A single turn carries every row of the set below to another of its rows. Some are shown first; where does it send the rows asked next?
tum: [+0.57 -2.64 -0.96 +3.50 +0.79 -1.66 -1.80 -0.88 +0.23 +0.74 +2.95 +0.32 -1.96 -1.85]
ruves: [+2.55 -2.14 -3.26 +0.99 -1.46 +1.60 +4.04 -1.22 -0.02 +3.10 +0.18 +1.74 +1.08 -1.13]
lop: [+1.20 -1.80 +0.10 +0.01 +0.08 +1.30 +1.56 +0.50 -2.89 +3.36 +2.10 -2.58 +1.53 -1.49]
Zeput: [+0.93 -0.12 -0.44 -0.02 +1.57 -0.35 -0.35 -0.54 -0.77 +2.77 +1.27 -3.36 +0.78 -1.45]
ritok: [+1.37 -1.81 +0.59 +1.31 +0.88 +1.46 +0.90 +1.12 +4.68 +0.70 -0.34 +1.43 -2.21 -3.04]
nuvar: [+1.57 -0.26 +1.79 +0.19 +0.72 -1.51 +3.27 -0.23 +0.60 -2.07 +0.72 -1.29 -2.54 -2.81]
Zeluk: [+2.66 -0.66 +1.90 +0.85 -0.72 +1.89 +1.95 -1.82 -0.66 +1.03 -2.77 -1.84 +1.06 -2.65]
Kon: [+1.89 +1.51 -0.10 -0.34 +0.17 +0.47 +2.00 -2.48 +1.29 +2.03 -1.59 -1.71 +0.94 -2.15]
nusi: [+0.91 -1.83 -1.34 +0.32 +0.49 -0.87 +5.28 -1.13 +1.06 -0.87 +0.69 +1.66 +1.07 -2.21]
rurag: [+3.71 +0.02 +0.95 -1.23 -1.62 +2.77 +2.42 -2.02 -0.56 +1.66 -1.25 -1.24 +0.73 -2.63]
der: [+2.18 -2.93 -1.27 +2.49 -3.71 +0.31 -1.58 +1.00 +0.46 +2.08 +1.13 +0.25 -3.26 -1.74]
ruti: [+1.03 -2.38 +1.53 +2.64 -0.02 -1.39 -1.37 -0.89 +2.58 +1.02 -0.50 +2.31 -1.26 -1.27]
dupi: [+1.55 -0.54 -0.35 -0.76 +0.25 -0.30 +2.09 +0.85 -3.09 +1.11 +2.23 -2.58 +1.03 -1.00]
supel: [+1.77 -2.56 +1.50 +4.66 -1.58 +1.21 +1.25 -2.10 +0.96 +1.32 -0.90 +1.95 -2.25 -3.20]
tizer: [+1.48 -1.14 +1.25 +2.94 -1.50 -0.18 -0.88 +2.77 +0.78 -0.02 +1.55 +0.76 -2.63 -3.88]
Vefum: [+2.14 -1.95 +1.22 +0.56 -1.51 +2.91 +2.54 -0.74 -2.92 +1.68 +0.02 -1.66 +2.04 -2.46]
dubo: [+2.01 -1.47 -3.74 +0.04 -0.97 +1.16 +3.80 -1.55 +0.66 +2.83 +0.39 +2.20 +0.09 -1.36]
Vaf: [+0.85 -3.94 -0.47 +3.51 +0.89 +2.41 +2.45 -2.13 +2.10 -0.32 +2.12 +1.69 -0.26 -1.05]
tufuf: [+1.51 -2.34 -0.32 +0.78 -0.12 -0.57 +5.03 -1.50 +1.33 -1.21 +0.02 +0.86 +1.71 -2.15]
fanat: [-0.04 -3.82 -2.27 +2.38 -1.32 +0.64 +1.61 +2.76 -0.32 +1.93 +2.12 -0.23 -3.19 -0.87]
guf: [+0.94 -1.84 +2.01 +3.68 +1.58 +1.12 +1.95 +1.11 +1.87 -0.90 +1.80 +1.60 -1.33 -3.14]
let: [+2.50 -3.26 -1.12 +3.02 -0.55 +3.69 +2.28 -1.46 +1.72 -1.28 -0.16 +0.52 -2.69 -3.58]
gunok: [+1.79 +0.16 +1.01 -0.17 +1.08 -0.15 -0.17 -1.52 +0.91 +1.58 -1.85 -2.62 +0.64 -1.81]
vule: [+2.65 +0.27 -3.26 -0.56 -2.17 +2.17 -0.02 -0.18 -1.47 +3.35 +2.06 +0.82 -1.78 -1.83]
Vom: [+2.23 +0.84 +0.81 -1.71 -0.35 +0.11 -0.28 +1.31 -0.51 +0.89 +1.90 -0.47 -3.96 -2.11]
Tudi: [+1.92 -4.00 +1.29 +2.82 -2.32 +2.28 +0.39 -1.09 -0.95 +0.75 +2.60 +2.72 -0.31 -3.47]
kegor: [+0.52 +1.00 -0.50 -0.50 +1.36 -1.44 +1.92 -0.01 -0.02 +2.02 +0.39 -2.29 +1.21 -0.73]
sed: [+3.04 +0.04 -3.16 -1.25 -2.17 +1.95 +0.35 -0.70 -0.70 +2.64 +1.33 +1.30 -2.77 -2.27]
suv: [+1.69 -5.05 -1.30 +0.80 -2.10 +3.24 +1.08 +1.06 -0.21 -1.10 +1.46 +1.77 -0.83 -1.11]
dapeb: [+2.81 +0.24 +0.47 -1.88 -0.92 +0.05 +0.70 +1.25 -1.03 +0.03 +1.49 +0.12 -4.41 -2.62]
medu: [+1.98 -4.74 +0.67 +2.81 +0.28 +0.53 +0.43 +0.73 -1.07 +2.82 +3.65 +1.22 -2.07 -1.46]
bebop: [+1.82 -4.80 -2.05 +2.07 -2.25 +2.01 +0.12 -1.68 +1.58 +1.92 +1.62 +1.24 -1.36 +0.17]
nama: [-1.04 -0.93 -2.25 +1.95 -0.77 -0.19 -0.92 +1.45 +2.43 +0.20 +2.28 +0.07 -1.72 -3.35]
Vifef: [+1.32 -0.66 +1.07 -0.10 +0.66 -1.59 +3.85 +0.56 -0.19 -2.32 +1.24 -0.14 -2.48 -2.98]
Pemif: [+3.74 -1.15 +0.53 -0.98 -1.28 +2.18 +2.92 -0.17 -3.49 +1.47 +0.89 -2.16 +0.19 -2.08]

Tudi moves to supel
nusi moves to Vifef
And these:
Pemif moves to rurag
Vom moves to vule
suv moves to let
Zeput moves to lop
tizer moves to der

